Small tables with named rows and columns. After each table, cells are looked up by row and column.

fatemeg
|  | filisa | mem | ret | tosop | lamelom | sonis | mikogo | gadaku | vup |
|---|---|---|---|---|---|---|---|---|---|
| tozom | 162 | 186 | 147 | 139 | 132 | 121 | 170 | 141 | 130 |
| vagem | 134 | 165 | 84 | 154 | 150 | 130 | 140 | 135 | 147 |
| kem | 211 | 187 | 162 | 133 | 147 | 140 | 133 | 130 | 144 |
| gabikon | 154 | 160 | 125 | 141 | 161 | 146 | 129 | 141 | 163 |
| nurevab | 132 | 162 | 13 | 172 | 212 | 144 | 70 | 77 | 194 |
| zuda | 158 | 178 | 177 | 132 | 143 | 104 | 160 | 137 | 143 |
| midanu | 89 | 169 | 137 | 100 | 200 | 72 | 62 | 65 | 158 |
| nom | 82 | 152 | 58 | 132 | 226 | 93 | 47 | 72 | 188 |
| luvizo | 132 | 155 | 180 | 154 | 147 | 148 | 155 | 158 | 145 |
| tas | 174 | 159 | 153 | 173 | 124 | 165 | 203 | 177 | 134 |
| maromo | 140 | 170 | 85 | 158 | 145 | 136 | 149 | 141 | 147 |

gadaku of vagem = 135
filisa of nurevab = 132
gadaku of kem = 130
mem of tas = 159
mikogo of tozom = 170
ret of tas = 153
lamelom of luvizo = 147
mikogo of gabikon = 129
mikogo of midanu = 62
ret of nom = 58
lamelom of maromo = 145

bezifug:
fields: mul, senike, tavo, runu, tifik, rodotif, bazuguv, lazini, murogif
zag: [79, 18, 88, 57, 66, 92, 92, 24, 13]
tetudil: [29, 9, 53, 37, 42, 15, 35, 75, 70]
kivari: [49, 76, 48, 41, 68, 64, 59, 28, 43]
revezun: [48, 43, 31, 50, 36, 37, 32, 54, 44]
sikagug: [40, 66, 23, 40, 56, 43, 31, 33, 47]

What is the mul of zag in bezifug?
79
What is the tifik of tetudil in bezifug?
42
What is the senike of tetudil in bezifug?
9
What is the bazuguv of tetudil in bezifug?
35
What is the rodotif of zag in bezifug?
92
What is the tifik of sikagug in bezifug?
56
What is the murogif of kivari in bezifug?
43
Row with the largest lazini: tetudil

des:
        kisek    vul
sovep   33049  73814
lemaka  39617   9258
kif     16311  57646
mopu    25383  37798
led     98448  42690
bozu    49237  71333
gem     75848  48351
fur     64797  75181
dus     45183  64513
gafos   38809  16752
bobogo  37447  71896
suvezu  33869  49591

What is the vul of led in des?
42690
What is the kisek of suvezu in des?
33869
What is the kisek of kif in des?
16311
What is the vul of bozu in des?
71333
What is the vul of dus in des?
64513
What is the kisek of bozu in des?
49237
What is the kisek of bobogo in des?
37447
What is the kisek of lemaka in des?
39617
What is the vul of kif in des?
57646
What is the vul of sovep in des?
73814
What is the kisek of led in des?
98448

dep =
	popini	tenani	buv	ran
pizeli	-23.77	26.00	-54.97	60.76
bini	23.84	-6.79	0.20	-78.62
nit	-99.91	-37.16	-31.26	-48.55

popini of nit = -99.91
popini of bini = 23.84
tenani of nit = -37.16
buv of bini = 0.20
popini of pizeli = -23.77
buv of nit = -31.26
tenani of pizeli = 26.00
tenani of bini = -6.79
ran of pizeli = 60.76
ran of bini = -78.62
buv of pizeli = -54.97
ran of nit = -48.55
Which row has the largest popini? bini

sef.tsv
	vebos	zamevu	tanab	nunapam	bibam	lovukon	lop	raguz	fidezuv	bafubok
bikifi	500	871	414	581	418	412	505	551	683	471
feb	476	363	746	599	606	918	712	530	720	609
kon	657	304	752	583	740	755	668	611	471	688
gozukom	720	821	375	560	565	182	454	656	388	579
ruzitig	675	224	700	564	771	714	739	639	365	773
zas	676	439	728	600	693	681	574	610	527	615
butip	360	672	449	554	415	618	735	510	735	584
sov	659	620	720	624	614	663	430	587	655	484
bes	888	506	741	618	789	490	374	682	376	582
fon	517	215	470	494	691	620	975	611	313	904

lovukon of zas: 681
lovukon of bikifi: 412
zamevu of sov: 620
raguz of fon: 611
vebos of gozukom: 720
fidezuv of kon: 471
fidezuv of butip: 735
raguz of kon: 611
nunapam of feb: 599
vebos of butip: 360
vebos of ruzitig: 675
fidezuv of sov: 655
fidezuv of zas: 527

lemu:
|  | debubi | tena | zevavop | pef | kenasu |
|---|---|---|---|---|---|
| pizigiz | 4422 | 4038 | 5856 | 4562 | 3738 |
| sozetuk | 7054 | 4502 | 4704 | 3803 | 4314 |
| lolov | 5470 | 7656 | 1233 | 5953 | 8195 |
| lozipi | 2458 | 5921 | 6959 | 6836 | 3094 |
| lufi | 6158 | 3373 | 5653 | 3421 | 3370 |
| kero | 4096 | 5306 | 2972 | 4911 | 6745 |
| sibi | 6314 | 3490 | 5638 | 3343 | 3647 |
| zisi | 5874 | 3241 | 7925 | 4016 | 1049 |
| bope | 5091 | 3656 | 6976 | 4213 | 2455 |
| ludoge | 4695 | 5225 | 3137 | 4635 | 6547 |

zevavop of lufi = 5653
kenasu of sozetuk = 4314
pef of pizigiz = 4562
debubi of lolov = 5470
pef of sozetuk = 3803
zevavop of zisi = 7925
debubi of lozipi = 2458
debubi of ludoge = 4695
tena of lufi = 3373
kenasu of pizigiz = 3738
kenasu of kero = 6745
zevavop of bope = 6976
tena of zisi = 3241
zevavop of sibi = 5638

Table tatevet
	riri	zudazo	mufanum	pafefe	puzi	begapav
toku	4.54	4.33	4.20	4.84	3.70	3.90
toli	4.16	4.70	4.47	4.41	4.47	4.45
sopapi	7.52	4.70	4.74	5.48	6.01	5.26
nabev	5.28	5.80	6.10	4.41	3.96	4.45
vuz	4.54	5.07	4.20	3.98	3.70	4.99
zuno	4.16	2.13	3.65	4.19	3.70	3.90
nif	4.16	4.33	4.47	4.41	3.96	4.72
faziro	4.54	4.70	3.92	4.41	4.47	5.26
kupugo	4.54	5.43	3.65	5.05	4.47	4.18
zopubi	4.54	4.33	4.20	3.98	4.47	3.90
givazu	4.54	5.07	4.20	4.62	3.96	4.45
naza	4.54	4.70	3.92	4.62	3.96	3.90
rivula	3.79	3.97	3.92	3.98	3.96	3.63
vaz	4.91	5.43	4.20	5.48	3.44	5.80

pafefe of naza: 4.62
mufanum of nabev: 6.10
puzi of faziro: 4.47
puzi of vaz: 3.44
zudazo of sopapi: 4.70
begapav of faziro: 5.26
puzi of vuz: 3.70
begapav of givazu: 4.45
puzi of zopubi: 4.47
begapav of zuno: 3.90
puzi of naza: 3.96
begapav of toli: 4.45
riri of nif: 4.16
pafefe of nif: 4.41
puzi of toli: 4.47
mufanum of sopapi: 4.74
puzi of toku: 3.70
pafefe of zopubi: 3.98

zab:
,turava,nefima,lin,rus,relog,kenaku,guf,suv,navoze,nas
loful,104,100,93,88,100,103,101,94,98,94
tunu,109,60,78,131,83,116,89,63,98,80
rud,107,109,112,108,102,92,103,109,111,83
pifupa,77,111,104,115,82,106,79,88,93,111
tegema,108,121,115,91,108,88,103,116,105,97
zuv,72,158,177,122,126,29,82,162,91,112
dip,109,66,84,119,93,117,90,70,93,78
tik,133,65,86,79,112,111,127,93,113,77
gud,109,158,148,18,142,57,145,157,111,106
durav,105,74,72,95,95,120,96,75,94,99
dufi,98,67,62,120,81,129,84,63,90,106
dov,104,103,105,122,93,97,99,98,107,89
davik,59,143,165,211,101,48,68,139,87,116

What is the relog of rud in zab?
102
What is the suv of dip in zab?
70
What is the lin of gud in zab?
148
What is the nefima of dufi in zab?
67
What is the guf of dov in zab?
99
What is the kenaku of loful in zab?
103
What is the relog of gud in zab?
142
What is the lin of tunu in zab?
78
What is the nefima of durav in zab?
74
What is the lin of rud in zab?
112
What is the turava of tunu in zab?
109
What is the guf of tik in zab?
127

dusot =
|  | nonid | mibo | lesub | kes | rividi |
|---|---|---|---|---|---|
| zezode | 489 | 779 | 245 | 713 | 356 |
| legaraf | 690 | 438 | 310 | 444 | 550 |
| nadu | 524 | 399 | 375 | 446 | 520 |
| buga | 401 | 322 | 273 | 517 | 480 |
| kon | 615 | 287 | 336 | 446 | 572 |
| nogez | 293 | 624 | 374 | 607 | 467 |
| pifarif | 470 | 808 | 217 | 801 | 322 |
| tiz | 553 | 540 | 528 | 464 | 514 |
| dade | 300 | 290 | 378 | 544 | 479 |
| bibu | 508 | 843 | 42 | 607 | 450 |
| kebip | 431 | 324 | 385 | 481 | 517 |

rividi of legaraf = 550
kes of tiz = 464
lesub of buga = 273
nonid of bibu = 508
mibo of dade = 290
mibo of nadu = 399

